Where one turn sends some rows of the set: a few examples, then the rows asked
Dufe: [ -9  -4  -5   1  -7   4 -10   9  -3  -3  -1  -3   0   0   4  -2 -16   6
  -1  -8   5  -6  -5   0   6  13  -8   1   7  -7  -5   3  -4  -8   2]
rebor: [ -3  -7  -8   6  -6   4  10   2   4   6  -5   3 -11   3   3  -3  -3  -9
  -3  -7   1  -1  -6  -3   1  14  -4  -1  12  -7   3  11  -3  -5   3]
fizez: [-7 -1 -5 -6  1  8 12  7 -5 -3 -7  6 -9 -8  2  8 -5  5 16  5  7  1  4  4
  1 -6  5 -3  1  2  0  1  2 -5 -1]
Kabo: [ -2  -8   1  -3  -2   0   2   4   3  -3   1  -2 -11   4   0   1  -6   8
  -6  -3   5  -6  -1  17  12   3  -8  -1  -1  -6  -8  -4   8  -9  -1]
Kisav: [  3   3  -2   5  -1  -4   8   1   3   8   6  -4  -3  -1   8   8   2  23
  -6 -10   0  -6   0   5   3  -3  11  -3   4   3   2   7   3   1  -2]
devuv: [ -4   5  -8   0  -9   7   2   8  -6   1  -4  -4  -5  -4   3  -4 -14  -1
  -3 -15   0   2   4  -2   6  11  -4   1   3  -6  -7   4  -2  -7   1]
sape: [  1  -4  -6   1   1   6   1  -2   1  -1  -3   6 -12   7   6  -4   5 -11
 -12   3  -4  -5 -10   5   0  13  -6 -12   3   1   0   2  -5  -4   2]
ribif: [ -1 -17 -14   2  -7   8  -4  -2   9   1  -1   2  -3   2   4   3   2  -2
  -2   0   4   3 -12   4   0  16  -3   5   5   4  -6   0   2  -2   1]
Beben: [ -7   1  10 -18  -4 -11  -1   1   5   3  -1  -5   7   0  -2  -4   9   8
  12  -2   7  -6  -1  -8  -5  -3   3  -5   1   0  -3  -3  -2   4  -1]
zez: [  1  -7   4  -4   6   1  -6   0   5  -6   3  11 -10   5  -3   4  -8  -5
  -4   1  -3  -3  -3 -10   2 -13  -3   0  -4  -2  -2   4  -2  -1   6]
tul: [  4   3   7  11  11  -5  -1   4 -10  -1  -1  -7   0  -2   2   6   5  -4
  12   8   1 -12   3  -4  -9   9  -7   0   3  -1  -4   7   0  -2  10]
vimum: [-10  -1  -2  -1   3   9  10   9  -4  -1  -5  -3 -11  -1   2  13   0   2
  11  10  11   1   5   0  -2  -1   5  -5  13   3   0   1  -4   2  -1]
difa: [  0 -13 -10  -1  -8   3  -3   2   4  -2   1   5  -9  -1   1   6  -3   3
  -8  -1   9  -5  -5   3   8  14  -4   6   1   0 -17   1   0  -3   1]
Tirim: [ -2  -3   4 -14   3  -7   1  -3   2   6   7  -5   2  10  -1  -6  17   4
   7  -3   5  -3   0  -7  -7  -2   5  -4   0   2  -3  -4   1   8   8]
piv: [  5   0   4   5   8   1   0   4 -12  -3  -4  -9   5 -11   7   6  11   0
  11   4   4  -6   9  -4  -7   3  -7  -1  -1   5  -8   4  -3   4   0]
pog: [ -7 -13  -4   0  -8   5 -10   5  -3  -4   5  -5  -7   1   3   0 -10   6
  -5  -6   6  -5  -2   4   6   8 -10   1   6   2 -15   2  -4   2  -4]
Leg: [ -2   4   7 -15   2  -7   4   2  -1  11  -2  -5   6   8  -1   0  14   2
  12   1   2  -4  -1 -12  -2   7   7  -3   4   2   1   3  -3   5   3]
kigi: [  7 -14   2   8   1 -12   5   2   0   1  -3  -6   1 -14   5   4   6  -1
   4  -6   2  -7  -1  -4  -3 -17   1  -3   1   3  -8   1   2   2   1]
zugid: [  4  -7  -7  -8   3  10  -3   0   6  -2  -4   4  -3   9   9   1   5  -8
 -13  -5  -3  -4  -6  11  -3   8  -8  -5   2  -2  -9  -4   3  -1  -4]
Dad: [  2  -2   1  -2   8   6 -11   1   7  -3   2   0  -6   7  -3   9  -3  -7
  -7   6  -2   7  -1 -15  -1  -6   0   4   0   2  -2  -2  -2   0   8]
kir: [ 5  3  5  4  0 -5  7  2  5  8  6  0 -1  7  8  7  1 21 -1 -6  0 -7 -4  8
  3  0  2  2  3  5  4 10  9 -5  0]
geli: [  1  12  -4   8  -3  -2   2  -2   7  -2   4   0  -2  -9   7   3   8  16
 -11   1   2  -7   0  -5  -6   7   7  -8   2   2   7   4  -7   2  -1]
Gasek: [ -5   8   9 -15  -6 -13   4   1  -5   6   0  -3   3  -1  -5  -1   3   3
  13   2   0  -8  -4  -8   1   3   7  -8  -3   3  -4   3  -3   2   1]
Vep: [ -3 -10   1  -9   4   5  -3   1   2  -6   0  12  -4   0   3   2 -11  -1
   5  -7  -2  -5  -4  -1  -1 -19  -3  -3  -1  -2   0   4   1  -1   0]
bilo: [  8   5   3   9  10  -5   2   4  -7   2   2  -8   1   3   5   4   4  -9
   6  -5  -1  -9   5  -3 -12  -2  -3  -1   2  -3 -11   1   8   2  12]
Nev: [ -4   2   4 -13  -5 -13   0  -4  -1   1   8  -2  -1   1  -5  -7   6   6
   8  -1   4  -6  -2  -4  -3  -4   6  -8  -9   2  -8  -5   1   6   5]
busag: [ -6  -6  -2  -9   3   7   2   4   0  -5  -7  11   0  -7   2   6 -11   5
  16  -1  -1  -2  -4   4   0  -9   3  -1  -2  -2   3   4   2  -6  -2]
Torot: [  1   5  -7   1   6  10  -5   4  -1  -2   4  -4  -5   8   2  10  -2  -9
  -4   7   2   5   0 -12  -3  -1   6  -5   7   4  -5  -8  -1   1  10]
nefu: [ -7  -6   1  -3  -2   3  -1   7   0   0  -5 -12  -5   0   2   4  -9  10
  -5 -10   0  -5  -2  14  12   0  -2  -4  11 -10  -3  -1  -1  -1  -8]
tik: [  7  -1  -3   6   3  -4   4   4 -11  -3  -4  -1   8 -18   8   4   6   1
  10   4   5 -13   3  -5  -1   1   1  -7  -5   3  -8   0  -1  -5   5]
deto: [ -7  -4  -5   4  -7   9   4   4   0   3  -5  -8 -10   0   2  -8  -6  -4
   0  -9  -1   9   3  -2   2  11  -9   3   8  -2   4   9  -4  -4  -3]
gaku: [ -3  -2  -3   1   1   8   1   1   3   1 -12  -4 -11  -1   3  -1   8  -8
 -11   1  -6   3  -3   0   2  13  -2  -7   9   0   3   6 -14   2  -6]
nibat: [ -3   5  -8   2  -4   9   5   5   1  -1 -11  -9  -9  -6   6  -7   4   0
 -10  -5   2   5   3   1   9   7   1 -11   7  -4   3  -3  -6  -6   0]
nifu: [  7  -4   5   9   9  -8  -4   2   2   4  -2 -13   4   1   1   5   3  -5
   8  -4  -7   1  -3  -2 -13  -5  -1   7   0   1  -5   1   9   1   8]
pes: [  5  15   6   2  -3   1  -3  -4   8  -3   5   4   1   3   9   1   4   5
  -6   4  -3  -9  -5  -1 -11   9 -10  -7   2   8   2   8  -1   1  -6]
luva: [-1  4 -4  9 -2 -2  2 -2  3  3  6 -7 -1 -6  7  3  5 23 -6 -3 -1 -3 -1  2
 -3  2 11 -6  4  5  8  5 -4  4 -3]
nud: [  1 -10   0  -7   1   5  -5   0   5  -1  -3   1  -5   6  -1   6  -4   2
  -6   2  -6  -1  -9  17   4  13  -7   4  -6   0  -7  -1   5  -5  -5]
vukug: [ 10  15   7  -2  -2   0   2  -1   8   1   4   8   1   7  11   5   2   6
  -5  -3  -3 -10  -3   3  -6   5  -8  -3   0   7  -4   9   8  -2  -4]
koso: [  1 -12 -16   2  -8   9   7  -3   2   5   0   1  -9   4   7   0  -1 -11
  -4 -10  -1   1  -8   3  -2  10   0  -4   9   2  -7   4   1   4  -1]
fipi: [  1   3   3 -11   1 -10   6  -4  -7  10   6  -3  -3   9  -4  -3  12   0
   8   2  -1  -4  -2  -8  -1   4  10  -7  -6   5  -4   2   0   6   9]
Lov: [ -3  -2   6 -15   1 -13  -3  -2   4   6   3  -1   4   5  -7   1   8   5
   7   0  -1  -8  -7  -6  -5   3  11   0  -5  -2  -5   0  -2   8   6]
puvo: [ 8  8  8 -1 -1 -1  4  0  5  6  6  1  0  9  9  7  0 13 -2 -6 -5 -4 -3  9
 -1  0 -6  2  1 10 -2 11 11  0 -7]
Gotel: [ -3   6   5 -14  -5  -6   7   0  -6   6   3  -7   2   5   2  -8  10   2
  13  -1   6  -2   2  -9  -1  -2   3 -11   1   7  -3  -2   1   2   3]
zuf: [  9  -7   5  11   4 -16   3   2   5   3  -2  -4  -2  -7   0   4   3  -3
   4  -1  -2  -4  -5  -5  -4  -8   2   4  -5   0  -4   3   8  -7  12]
ponal: [  3 -14   2   7   3  -9  -2   2  -4   0  -5  -5  10 -16   6   5   4   3
  12   3   0 -11  -7  -4  -4  -5   2  -4   1   5  -1   3  -3  -2   0]
Mib: [-6  3 -6  4  5  7  2  7 -6  0  0 -4 -8  6  2 14 -4 -5  4 13  5 -1 -2 -6
 -3  3  9 -8 14  3 -1 -2 -4  2  7]
faz: [ -7   2  -6   4  -5   3   0   5  -4   0  -8 -12  -5  -4   1  -2 -10   6
  -2  -3  -4  -1  -7   8  13   9   6 -10   6  -6   5   0  -4  -8  -1]
fod: [  3  15   1   4  -4   1   0  -3   6  -5   5   1  -3  -6   8   3   7   7
 -11   0  -2  -7   0  -5 -10   7  -2  -9   3   6   0   6  -7   8  -8]

Dad -> Torot
rebor -> deto
Now find these:
Gotel -> Gasek
piv -> tik
Kabo -> nud
geli -> luva

